In the rows, zero is written as 128.
One turn sends every row of this set to another row. A few are shown first. Where does it send the rows asked after them?
Z_840: [109 148 122 151 105 128 141 117 175 141  99 127 153 148 123 138 130 101
 121 136 137 105  96 137 138 105 127 127 151 153 114 144  98 147 109 127
 161 120  99]
Z_682: [104  91 132 118 109 115 147 102 155 135  47 120  96 131 114 117 132  94
 175 151 146 130 132 123 144 101 123 142 154 132 110 119  96 155  95 126
 124 115  83]
Z_136: [ 89 125 149 139 133 139 127 105 147 120  98 148 110 142 126 162 133 144
 161 118 130 146 125 109 149 117 123 130 163 145  86  88 128 152 110 114
 156 119  93]
Z_814: [112 146 148 126 132 138 159 128 181 111  79 143 103 150 119 149  99 146
 150 103 115 142 126 134 133 124 129 126 162 126 111 119 125 159 135 141
 164 103  66]
Z_477: [134 160 161 137 138 129 170 100 147 146 105  98  87 137 126 125 128 107
 163 146 115 144 143 141 131 147 132 134 165 114 129 119 109 141 108 148
 121 135 117]
Z_231: [137 144 173 155 128 109 133  98 140 123  92 115  93 172 130 153 113  95
 163 114 150 118 126 133 125 131 137 158 167 111 117 127 120 157 104 122
 119 120 111]
Z_314: [136 116 138 144 116 147 162 101 160 143  91 116 120 124 121 148 120  86
 125 101 118 155 100 155 157 133 119 140 149 140 120 127 103 174  99 102
 163 131 122]
Z_458: [103 105 131 103 106 129 143 120 165 111  82 127 116 125 123 145 134 108
 173 147 144 122 135 132 157 143 122 119 136  89 117 121  93 111  96 126
 148 108  89]
Z_822: [109 124 123 111 102 129 143  79 162 138 128 118  82 156  98 108 136 114
 124 153 124 148 134 125 150 149 119 117 162 120 116 157 106 176 115 118
 152 113  90]
Z_137: [107  81 140 147  71 124 146 100 158 132 119 128  98 144 120 136 132 101
 149 116 149 133 123 138 140 122 127 143 150  75 122 129 133 114 115 122
 148 121  84]
Z_993: [109 121 121 151 111 118 137 134 178 113  98 118  79 153 105 135 125 100
 148 114 107 139 146 139 135  94 133 143 123 131  98 115 135 166 129 142
 159 125  68]
Z_15: [101 146 151 144 117 148 118 140 155 146  89 120 117 134 129 122 166  85
 139 119 137 145  96 128 170 125 141 140 133 111 142 139 100 163 116 115
 149 124  99]
Z_62: [ 88 156 132 148 108 124 165  90 149 149 134 103  81 126 122 121 126  93
 166 109 128 128 148 147 148 126 133 145 154 143 107 112 132 129 114 108
 135 108 105]
Z_625: [125 143 111 142 101 118 118 113 177 125 103 129 116 136 103 122 129  92
 156 115 115 131 124 152 145 158 138 125 178 124 140 129 151 170 101 132
 126  89  72]
Z_384: [136 137 113 127 115 154 111  90 184 147 109 137 124 153 108 129 144  98
 161 121 126 134 150 135 144 170 115 152 135 110 100 111 116 144 124 117
 165 136  75]

Z_384 -> Z_625
Z_62 -> Z_137
Z_231 -> Z_682
Now find these:
Z_458 -> Z_814
Z_314 -> Z_15

One turn sends every row of this set to another row. A few are shown first. Where does it send the rows asked after them?
Z_17: [125 108 118 106 127 142 140 144 143 132 148 119]
Z_132: [160 126 162 104  96 128 122 116 150 138 131 133]
Z_631: [132 111 143 113  91 133 154 138  92 141 108 109]
Z_441: [122 161 158 125 119 141 141 133 152 117 136 129]
Z_257: [140 114 149  80 124 102 148 125 128 149 126 119]
Z_75: [124 149 126 104  87 115 161 143 107 122 133 111]
Z_41: [136 107 151 121 119 135 106 147 137 127 139 140]
Z_537: [143 107 130 131 115 124 157 106 111 134 137 120]
Z_578: [167 125 166  97  90 133 132 131 141 145 130 135]
Z_344: [125 109 116 108 113 128 137 156 140 145 148 108]
Z_592: [116 149 155 124 119 143 125 124 155 121 125 126]
Z_35: [136 116 118 100 127 104 142 119 130 124 104 117]
Z_67: [122 123 117 107 127 130 170 156 130 127 128 114]
Z_595: [161 109 120 112 125 124 140 116 117 141 144 133]
Z_655: [168 126 137 134 127 108 161 132 102 138 130 123]
Z_687: [153 107 143  80 120 116 134 121 119 140 115 128]
Z_738: [134 162 133 121  99 127 148 140  90 125 122 120]
Z_883: [117 143 169 133 110 139 129 133 155 132 134 127]
Z_512: [135 111 146 122 129 138 111 154 145 121 122 134]
Z_95: [150 154 155 145 105 128 126 153 146 129 106 127]
Z_826: [ 99 149 136 125 110 113 133 138 110 124 133 105]
Z_519: [121 112 122 119 127 141 151 151 144 149 148 118]
Z_661: [155 125 181 124 114 140 149 147 113 126 137 147]
Z_216: [115 163 129 119 101 106 129 134 116 123 131 115]
Z_915: [158 155 154 120  93 138 133 160 133 127 102 124]
Z_361: [164 135 134 137 113 118 156 121 110 141 148 132]
Z_462: [174 132 142 127 109 125 161 120  99 131 137 129]
Z_903: [153 120 152 109 106 142 159 127  95 152 105 120]
Z_514: [156 149 177 120 117 132 156 149 117 123 131 147]
Z_556: [164 133 167 109  97 122 133 140 156 144 136 137]
Z_726: [129 129 151 125 112 144 161 150 111 155  94 108]
Z_584: [113 142 114 116 116 151 153 153 133 134 130 110]
Z_252: [139 116 144  84 121 102 131 128 123 148 104 126]
Z_913: [137 140 144 135 106 137 161 136 114 152  98  97]
Z_42: [133 115 164 120 112 125 109 161 142 131 135 141]
Z_863: [117 123 123  85 132 119 126 127 130 133 120 124]
Z_566: [151 157 143 137 111 142 137 161 140 122 103 125]
Z_549: [108 159 122 113 106 125 129 139 119 111 129 111]
Z_214: [152 142 185 128 125 126 151 151 132 132 122 146]
Z_167: [134 142 146 124 105 154 161 149 106 135  98 106]

Z_655 -> Z_826
Z_95 -> Z_42
Now find these:
Z_512 -> Z_661
Z_592 -> Z_578
Z_361 -> Z_216
Z_167 -> Z_17
Z_35 -> Z_631
Z_738 -> Z_863

One turn sends every row of this set to another row. A few are shown first. Where does it send the rows asked after them?
Z_203: [ 98 108 125 122 138 114 140 112 117 112 127 136 135 133 129 168 129 118
 151 134  92 142 123 128 129  89 123 117 152 124 139 110 110 114 132 118
 113 147 112 104 130 149 106 110 115]
Z_600: [107 122 155  86 124 117 138 119 143 100 148 133 121 153 119 120 124 143
 122  96 136  99 118 148  95 111 110 125 126 129 132 107 129 117 119 135
 122 132 122 144 135 160 112 144 127]
Z_828: [ 79 122 120 141 132 141 138 144 138 132 144 151 114 131 143 128 118  99
 108 129 140 116 116 128 105  99 124 118 118 136 112 100 137 122 149 122
 125 149 131 102 147 145 160 132 101]
Z_793: [137 118 117 133 127 171 128 135 132 160 122 131  99 123 125 148 128 118
 148 118 134 131 118 124 134 147 124 133 111 126 128 127 123 127 142  87
 170 145 113 126  88 115 115 109 122]
Z_504: [153 112 124 128 119 174 133 154 144 146 123 121 102 138 138 150 147 106
 148 101 138 140 127 130 141 146 103 143 123 141 127 126 135 121 125  95
 148 139 117 136 128 112 119 125 114]
Z_355: [122 100 148 131 151 150 155 139 131 120 144 125 122 127 136 121 100 122
 125 153 149 116 130 147 115 105 111 121 161 129 136 141 139 104 137 115
 146 147 128 143  78 140 133 126 146]
Z_533: [106 137 140 110 122 118  95 107 144 130 148 144 115 112 112 122 127 117
 148 122 160 137 150 140 106 134 130 112 109 150 125 127 147 152  89 151
 122 131  93 115 127 117 134 128 135]
Z_538: [150 126 142 125 120 139 123 151 144 114 127 109 129 148 136 128 143 115
 127 106 126 132 142 160 151 134 100 131 145 144 116 127 153 123  94 124
 116 127 112 142 148 119 134 141 101]
Z_635: [118 135 145 120 144 151 143 124 125 115 124 134 134 111 108 135 131 131
 143 118 100 143 132 130 123 108 100 110 117 141 142  98  95 123 143 141
 103 149 120  88 125 140  99 114 116]
Z_868: [133 117 100 120 130 156 137 127 136 158 131 140 110 119 119 162 127 121
 147 146 130 133 119 125 120 146 133 125 116 119 130 134 104 129 141  91
 153 132 111 126  90 103 125 103 137]
Z_979: [109 135 117 129 127 124  99 101 148 140 135 116 126 155 115 113 120 144
 147 126 108 121 131 146 123 125 135 117 126 127 114 125 128 144 150 143
 134 146 147 148 101  94 146 139 142]
Z_850: [105 101 147 129 149 137 151 135 124 112 131 118 122  96 133 123  92 134
 118 147 155 108 142 130 116 108 126 107 141 139 121 118 126 110 151  97
 146 131 135 139  87 142 122 120 132]
Z_431: [ 91 131 120 137 128 119  87 105 142 135 122 108 120 143 124 111 119 130
 145 105 113 117 130 145 134 126 140 117 123 122 122 118 143 143 152 131
 141 147 148 141 102 104 150 124 124]
Z_341: [113 143 122 121 128 119  95  97 133 130 121 110 116 142 113 120 133 131
 138 129 113 116 127 143 145 124 143 115 122 134 114 124 135 146 163 145
 132 132 151 135  96 103 157 142 128]
Z_894: [100 125 153  85 127 110 134 124 134 100 134 123 115 139 128 110 130 138
 125 105 138  96 110 143 113 117 111 104 123 124 146 107 138 122 108 134
 110 115 124 130 124 165 122 148 133]
Z_970: [138 106 115 123 120 138 144 131 123 145 121 121 113 123 158 168 155 112
 144 153 131 122 115 133 154 146 120 106 122 135 136 139 128 123 123  84
 140 109 115 133 132 113 130 114 141]
Z_407: [126 143 143 107 146 156 117 142 139 111 154 118 139 112 109 154 127 120
 134 103 129 119 148 152 102 144 124 122 129 132  98 116 128 151 123 107
  98 117 128 132 147 119 115 116  97]
Z_486: [134 124 115 109 137 169 137 141 136 143 144 131 118 112 120 179 138 112
 152 127 138 130 129 127 104 153 130 126 116 128 115 130 107 144 137  82
 128 120 130 131 127 105 113 105 127]
Z_583: [111 136 161  79 136 121 138 116 128 106 154 132 120 148 116 128 131 135
 126 119 131  92 105 149  98 111 118 116 132 117 127 119 134 132 120 138
 104 121 123 130 123 163 118 147 136]
Z_801: [108 136 159 120 125 120  94  98 131 132 149 142 109 124 122 130 133 106
 144 123 154 131 143 143 121 121 130 125 125 150 108 139 167 149  97 143
 134 133  88 118 125 126 129 133 126]
Z_621: [132 113 134 110 158 155 154 155 132 112 133 116 110 107 113 115 100 125
 118 146 154 125 142 123 114 106 125 117 151 131 122 123 131 115 135 119
 131 134 138 131  69 136 133 136 133]
Z_139: [ 90 122 112 136 136 134 148 152 140 150 156 155 120 142 148 120 117 117
 121 143 125 112 120 127  85  96 117 111 129 122 108 111 135 127 128 124
 120 155 128 114 150 130 155 138 133]
Z_997: [143 111 108 128 119 149 139 129 123 157 111 129  97 125 133 151 138 124
 145 148 128 129 114 118 149 137 134 130 119 132 124 132 122 121 135  89
 167 127 109 125  95 111 130 120 133]
Z_293: [108 134 123 131 134 146 151 150 130 144 141 149 109 133 142 110 131 121
 104 152 130 115 114 127 110 100 112 104 113 144 107 103 133 122 141 138
 117 138 135  99 146 131 165 153 120]
Z_724: [122 125 141 127 144 136 144 139 113 137 120 127 122 135 135 119 134 137
 159 117  84 135 123 120 127  89 101 118 147 121 125 113 135 123 105 129
 113 153 108 103 126 142  97 129 132]
Z_122: [109 127 148 110 110 103  99  90 138 122 147 144 117 121 119 137 129 123
 141 139 156 134 150 137 120 120 139 119 119 161 112 129 138 136 100 147
 134 122  88 124 138 117 131 136 127]
Z_425: [117 122 131 119 130 113 128 121 127 117 143 120 150 120 145 154 139 122
 132 150 121 110 128 171 136 139 121  89 136 132 133 131 137 137 103 108
 100 107 114 143 158 115 132 108 125]

Z_533 -> Z_122
Z_997 -> Z_793
Now find these:
Z_970 -> Z_504
Z_431 -> Z_979
Z_635 -> Z_203
Z_600 -> Z_583
Z_828 -> Z_139
Z_621 -> Z_850
Z_425 -> Z_538

